The rows of R fall into several groups, which share some directions, and each row is roughly a mix of its group's hidden directions.
R:
.13 .02 .25 -.26 -.03 .10 -.35 -.07 -.26 .11

.00 .20 -.39 .00 -.16 .03 .27 .21 -.07 -.16

.39 -.26 -.12 -.04 .05 -.07 .29 -.05 -.19 .00

-.23 .04 .35 -.01 .22 -.20 -.18 .22 .10 -.06

.18 -.18 .27 .05 .03 -.07 -.39 .24 -.07 .05

.26 .40 -.01 -.03 -.17 .06 .30 -.05 .04 .10

-.16 -.37 .19 .12 .20 -.03 .16 .02 .27 .13

.01 .22 -.07 .17 .01 -.45 .20 -.07 -.01 -.19

-.34 -.07 .13 .11 -.40 .17 -.05 .14 -.07 .01

-.14 -.24 .15 -.26 .19 -.20 -.31 .13 -.08 -.02

.27 -.04 -.29 -.08 .11 -.23 -.30 .02 -.20 -.08

-.35 -.25 .15 -.03 .06 -.33 -.14 .08 .06 .12

.21 .01 .08 -.21 .10 -.06 -.17 -.29 .29 -.25

-.23 .01 .47 .04 -.01 -.17 .05 .13 -.20 -.07

.07 .14 -.18 -.03 -.09 -.21 -.33 .28 .04 -.27

.36 -.07 -.04 -.06 -.40 .05 -.24 .00 .04 .08

-.44 .07 -.15 -.05 -.16 .04 -.07 .13 -.30 .00

-.48 .15 -.16 -.04 .14 -.10 .10 -.02 -.14 .16

-.26 -.36 .31 .08 .09 -.14 -.09 .11 .03 -.12

.20 .24 -.15 .33 .06 -.15 .11 .01 .10 -.29

-.05 .13 -.28 -.07 -.06 .16 .03 -.33 .25 .24

-.16 -.04 .19 -.38 -.18 -.25 .10 .23 .05 .04

.50 .16 .16 .03 -.11 -.13 .03 -.03 -.17 -.08

.07 .06 -.25 .11 -.46 .14 -.18 .02 -.07 .08

.38 .02 .06 -.06 -.23 -.36 -.03 -.09 .15 .03

-.01 -.18 .08 .10 -.11 .39 -.22 -.12 -.27 -.14

.12 .14 -.30 -.24 .05 .23 -.22 -.09 -.26 .01

.15 .11 .14 -.13 -.09 .10 -.08 -.28 .43 -.09

-.08 .28 -.20 .07 -.41 .14 .12 .12 -.12 .03

-.02 .36 -.10 -.33 .12 -.16 .05 .14 -.22 .02

.03 .35 -.04 .30 .27 .18 .18 .03 -.09 -.05

-.14 -.06 -.11 .13 .03 -.18 .48 -.18 -.05 .10

-.01 -.39 .01 .22 .31 -.06 -.13 .01 -.22 -.01

.25 .10 .31 -.16 -.20 .32 .13 -.09 .03 .03

-.13 .10 .09 -.18 .27 .11 .29 .04 .04 .35

-.10 -.01 .39 .07 .08 -.34 -.26 -.07 .00 .05

-.06 -.22 .33 -.11 .13 .05 .10 -.13 -.24 .29

.31 .02 .14 -.19 -.08 -.04 -.36 -.25 -.08 -.05

-.10 -.21 .21 -.14 .08 .28 .11 -.19 -.12 .31

.16 .14 .16 .15 .14 .02 .44 -.14 -.19 .05

-.10 .03 .26 .26 .29 .08 -.07 -.31 -.17 .04

-.40 -.21 .19 .27 .14 -.12 -.13 -.02 -.07 -.02

.21 -.17 -.15 .24 .15 .39 .04 .05 -.16 .11

-.39 -.02 -.01 -.02 .13 -.30 .09 .31 .02 -.05

-.23 .13 -.20 -.14 -.25 .12 -.27 .00 .01 .30

.18 .17 -.03 .35 -.16 .20 .15 -.26 .08 .11

.11 -.08 .00 -.12 -.02 .13 -.43 .06 .32 -.17

.34 .19 -.24 .05 -.01 .29 .12 -.18 -.11 -.08

.09 .09 .05 -.25 -.03 .13 .19 .22 -.29 -.31

.18 -.30 .16 .10 .26 -.02 .00 .13 -.29 .18

.10 .11 -.09 -.14 -.17 -.01 -.47 .20 -.10 -.11

.09 .30 -.06 -.18 -.14 .29 -.01 -.28 -.22 .05

-.07 -.16 .05 .27 .09 -.28 .39 -.06 -.04 .12

.26 -.17 .35 .19 -.08 .19 -.08 -.25 .05 .02

-.46 -.08 -.08 .25 -.20 .12 .06 .12 -.03 -.05

.38 .13 -.04 .33 -.04 -.22 -.09 -.07 -.09 -.16

-.20 -.29 .25 -.01 .29 -.10 -.01 .21 -.14 -.13

.18 -.40 .22 .06 .21 .11 -.07 .14 -.20 .05

-.04 -.12 .01 .31 .14 -.01 -.18 .04 -.08 -.44

.40 .02 -.20 -.04 -.21 .09 -.12 .02 -.30 .00

-.17 .12 .30 -.13 -.16 -.02 -.36 -.19 -.16 -.04

.27 .27 -.13 -.28 .06 .17 .01 .01 -.01 -.30

.16 -.07 .11 .12 -.02 -.02 -.38 -.40 .01 -.03

.15 -.08 .05 -.12 .01 .29 .25 -.33 -.16 .19

.10 .21 -.28 .19 -.11 -.15 -.12 -.35 -.05 .14

.12 .32 .09 -.01 -.07 .31 .03 -.28 -.04 .23

-.45 -.14 .00 .06 -.13 .06 -.15 -.07 .18 .24

.27 -.13 -.18 -.07 -.05 .48 .04 -.01 .08 .01

.17 -.34 -.01 -.10 .20 -.25 -.32 .02 .03 -.08

-.18 -.25 .05 -.20 -.17 -.18 -.30 -.17 -.13 .17

-.26 -.23 -.29 .22 .21 -.20 -.03 .01 -.09 -.13

-.16 -.02 -.22 .36 .00 .01 .18 -.11 .32 .13

-.01 .12 .13 -.37 -.34 -.13 .07 .14 .00 .18

-.09 .13 -.29 -.21 -.26 .22 -.11 -.29 .01 .03

.06 .09 -.22 -.12 -.17 -.35 .14 .33 .10 -.04

.06 .04 -.36 .07 -.25 -.21 .02 -.32 .11 -.09

.02 -.29 .49 -.06 -.03 .02 -.16 -.03 .07 .01

-.34 .24 .04 -.16 -.20 -.05 -.15 -.15 .16 -.21

.40 .25 -.09 -.07 -.13 -.01 -.04 -.25 -.18 -.13

.04 .01 -.43 .15 -.29 -.18 .08 -.17 .01 -.03

-.30 -.02 .24 .01 -.17 .37 .07 -.08 .13 .14

-.04 .37 -.11 -.02 -.14 .15 .03 .13 -.39 .05

-.13 .07 .12 -.46 .13 -.20 -.17 -.02 -.13 -.12

-.01 .05 .16 -.05 -.22 -.40 -.18 .07 -.29 -.02

.37 -.33 -.03 -.16 .02 -.12 -.11 .06 .23 -.09

.37 .05 .05 .18 -.12 -.24 -.31 .08 -.07 -.12

.04 -.20 .49 -.14 .15 -.10 -.01 -.02 .16 .03

.08 -.03 .21 .08 .47 -.14 .07 -.19 .11 .12

.04 .21 .05 .32 .12 .25 -.02 .11 -.14 -.32

-.49 .22 .01 .11 -.02 .13 .18 .02 -.05 .10

.09 -.24 -.09 .34 .23 -.08 -.10 .04 -.32 -.03

.21 -.30 -.22 .19 .19 -.21 .19 .15 .06 -.03

.08 -.09 .33 -.29 -.11 .17 -.21 -.19 .09 .16

.19 -.28 .11 .04 .13 -.13 -.23 .33 .15 -.12

-.20 -.11 .13 -.32 -.12 -.08 -.21 -.26 .09 .22

.16 .10 -.27 .22 -.01 .04 -.08 -.27 -.19 .30

-.14 -.04 -.17 -.03 -.21 -.12 .22 .22 .39 .09

-.05 .27 .22 .35 .01 -.07 -.01 -.20 -.25 .10

.17 -.25 .14 -.27 -.01 .16 -.04 -.17 .23 .27

-.28 -.23 -.10 -.35 -.11 .14 .00 -.03 .12 .24

.08 -.45 -.04 .03 -.02 -.18 -.25 .14 .19 -.01

.22 -.09 -.13 .38 .35 .03 .08 -.06 .06 -.09

.16 .12 -.02 .39 .35 .15 .09 -.01 -.11 -.08

-.24 .27 .07 -.28 .25 -.10 .05 -.02 .07 .25

-.11 -.15 .02 .28 .08 -.27 .25 .29 -.13 .10

.10 .21 .13 .27 .00 -.44 .02 .05 -.14 -.10

-.10 .03 .05 -.03 .41 .13 .23 -.09 .31 .06

-.10 -.02 -.39 -.03 .15 -.04 .22 .04 .35 .05
One row of each group comes first, with its name. Which group is each row after those in?
-.04 .26 -.02 -.09 -.02 .20 .23 .11 -.36 -.23 => P
.24 .09 -.12 -.23 .09 -.21 .14 -.26 .07 -.29 => N
.11 .28 .27 -.21 -.25 -.03 .00 .13 -.22 .18 => H

-.30 .09 .24 -.20 .17 -.32 -.14 .10 -.02 -.07 => N
.35 -.08 .10 .09 .01 -.27 .06 .06 -.37 .03 => N
.21 -.25 -.01 .21 .09 -.21 .15 -.16 .32 -.11 => N
.03 .36 -.06 -.12 -.27 -.20 .18 .10 .20 -.13 => H
.27 -.27 .27 -.04 -.06 .20 -.28 -.11 .05 -.08 => H
.19 .01 .01 -.08 .09 .05 .06 -.21 .44 .26 => P
-.31 -.35 -.20 -.06 -.10 -.09 -.15 .12 .18 .09 => N
-.20 -.03 .18 .17 -.05 -.04 -.41 .26 .11 .08 => N
-.21 .08 .13 .41 -.16 -.16 .18 .11 -.16 -.11 => P
.19 -.28 -.17 .20 .15 -.39 .06 .04 -.01 -.04 => H
.00 -.16 -.03 -.21 .13 -.41 -.10 .17 .25 .08 => P
